[[127 124 139 143 132 124 123 152 115 124]
 [128 150 131 147 134 126 128 134 121 140]
 [128 116 136 142 141 133 122 126 117 131]
 [141 138 122 133 136 143 142 124 124 126]
 [131 124 135 138 139 135 128 125 129 147]
 [129 131 134 125 126 133 119 135 145 128]
 [131 140 128 145 126 129 127 118 123 137]
 [149 145 138 123 142 141 134 135 143 120]
 [119 138 140 137 119 119 115 128 128 113]
 [145 111 129 131 134 143 148 150 124 115]] yields 115

[[130 130 123 147 116 130 134 105 121 122]
 [121 131 122 125 130 127 131 129 134 127]
 [118 122 126 121 137 132 132 150 131 124]
 [128 121 133 134 130 134 130 126 132 126]
 [122 130 124 128 121 121 127 125 128 127]] yields 127

[[132 141 119 113 123 132 137 142 113 119]
 [128 132 115 119 121 126 125 130 115 117]
 [131 115 129 127 126 132 117 121 121 127]
 [125 125 111 105 127 137 120 127 106 104]
 [131 115 132 135 128 132 117 118 129 136]
 [127 138 127 128 124 122 138 136 131 126]
 [128 122 128 131 122 127 121 123 126 129]
 [131 133 118 110 132 140 123 133 109 115]
 [126 116 120 121 123 128 117 118 116 116]
 [127 126 114 112 131 133 116 123 111 105]
 [124 126 121 122 128 128 126 126 124 120]
 [135 132 129 138 109 118 128 131 126 136]] yields 136

[[122 134 110 142 128 102 112 111 131 117 117 117]
 [126 116 143 133 141 120 118 121 133 136 131 103]
 [128 103 128 122 134 139 136 110 129 125 133 123]
 [129  99 147 117 158 129 135 122 116 134 122 127]
 [125 119 128 122 142 127 126 132 119 120 110 125]
 [131 129 124 128 130 129 118 137 123 119 113 126]
 [126 141 108 140 116 120 112 135 126 118 113 116]] yields 116

[[125 127 132 136 130 124 130 132]
 [130 128 124 121 126 133 126 123]
 [131 128 121 126 131 126 121 137]
 [121 141 139 131 126 119 141 129]
 [131 129 122 120 127 132 124 126]
 [130 113 123 139 134 128 117 138]
 [125 143 132 125 127 119 136 135]
 [129 122 124 134 133 125 121 138]
 [127 132 133 125 124 131 135 118]
 [132 119 118 129 133 129 115 138]
 [125 150 131 118 125 119 138 132]
 [130 136 125 118 126 129 129 125]] yields 125
---
[131 121 148 133 127 106 142] → 133, 148

[[107 136 116 118 123 136 141]
 [124 139 122 125 147 131 120]
 [118 118 122 134 112 132 115]] → 125, 147

[105 122 118 105 117] → 118, 122

[107 131 113 137 152] → 113, 152

[[122 131 130 119 127 123 143]
 [129 127 115 122 133 130 130]
 [128 127 125 132 102 127 131]] → 122, 143

[[119 114 114 120 107 118 116]
 [126 119 130 122 116 123 121]
 [110 140 131 136 134 108 123]] → 122, 140

[114 123 142 127 101] → 142, 142

[114 102 127 109 139] → 127, 139

[[136 107 137 136 157 117 151]
 [103 107 137 136 122 117 154]
 [109 101 143 136 122 117 154]] → 136, 157

[113 148 157 103 120 151 154] → 103, 157
---
[156 131 142 114 146 124 127] → 146
[107 135 154 129 128 141 132] → 128
[130 113 127 144 125 128 150] → 125
[115 145 101 147 122 124 100] → 122
[148 121 105  99 157 137 150] → 157
[124 108 143 115 137 112  98] → 137
---
Input:
[[132 128 153 128]
 [150 105 113 129]
 [150 112 120 124]]
Output: 112

Input:
[[110 125 114 129 138 151 102]
 [117 151 136 105 119 128 131]
 [116 154 138 114 120 128 129]]
Output: 154

Input:
[[116 137 147 123 136 133]
 [104 137 134 132 125 158]
 [108 136 132 138 117 152]]
Output: 136

Input:
[[128 105 150 133 126 138 115]
 [134 107 121 151 109 116 137]
 [107 141 115 152 142 116 109]]
Output: 141

Input:
[[138 127 132 127]
 [128 114 113 149]
 [102 154 140 136]]
Output: 154

Input:
[[149 144 131 141 132 149]
 [106 123 122 120 123 123]
 [120 143 130 102 113 140]]
Output: 143

Input:
[[144 113 135 116 133 102]
 [128 107 138 154 131 140]
 [125 106 137 157 144 128]]
Output: 106

Input:
[[138 122 154 132 150 130]
 [143 135 143 133 114 101]
 [125 132 117 124 114 125]]
Output: 132
---
157,112,118,118,125: 125
102,136,114,144: 144
135,116,129,107: 107
125,136,144,131,138,104,128: 128
145,114,149,99,153,110: 110
139,157,138,136,154,135: 135
131,124,127,119,106,132: 132
130,131,109,104,127,139,128: 128
128,134,136,139,127,150,142: 142
104,99,138,146,129: 129
---
[[118 153 105 133 152 128]
 [131 131 117 127 136 138]
 [128 137 125 121 126 126]] Out: 128, 128

[[110 105 144 114 152]
 [144 109 158 141 105]] Out: 152, 144

[122 126 136 107] Out: 107, 122

[[140 133 140 145 120]
 [132 107 126 149 150]
 [128 131 122 134 135]] Out: 120, 128

[[130 114 138 115 116 122 117]
 [124 124 128 132 138 104 144]
 [110 132 128 116 143 135 117]] Out: 117, 110

[114 132 104 151 122] Out: 122, 114

[126 134 101 141 106 104] Out: 104, 126

[113 106 110 108 134] Out: 134, 113
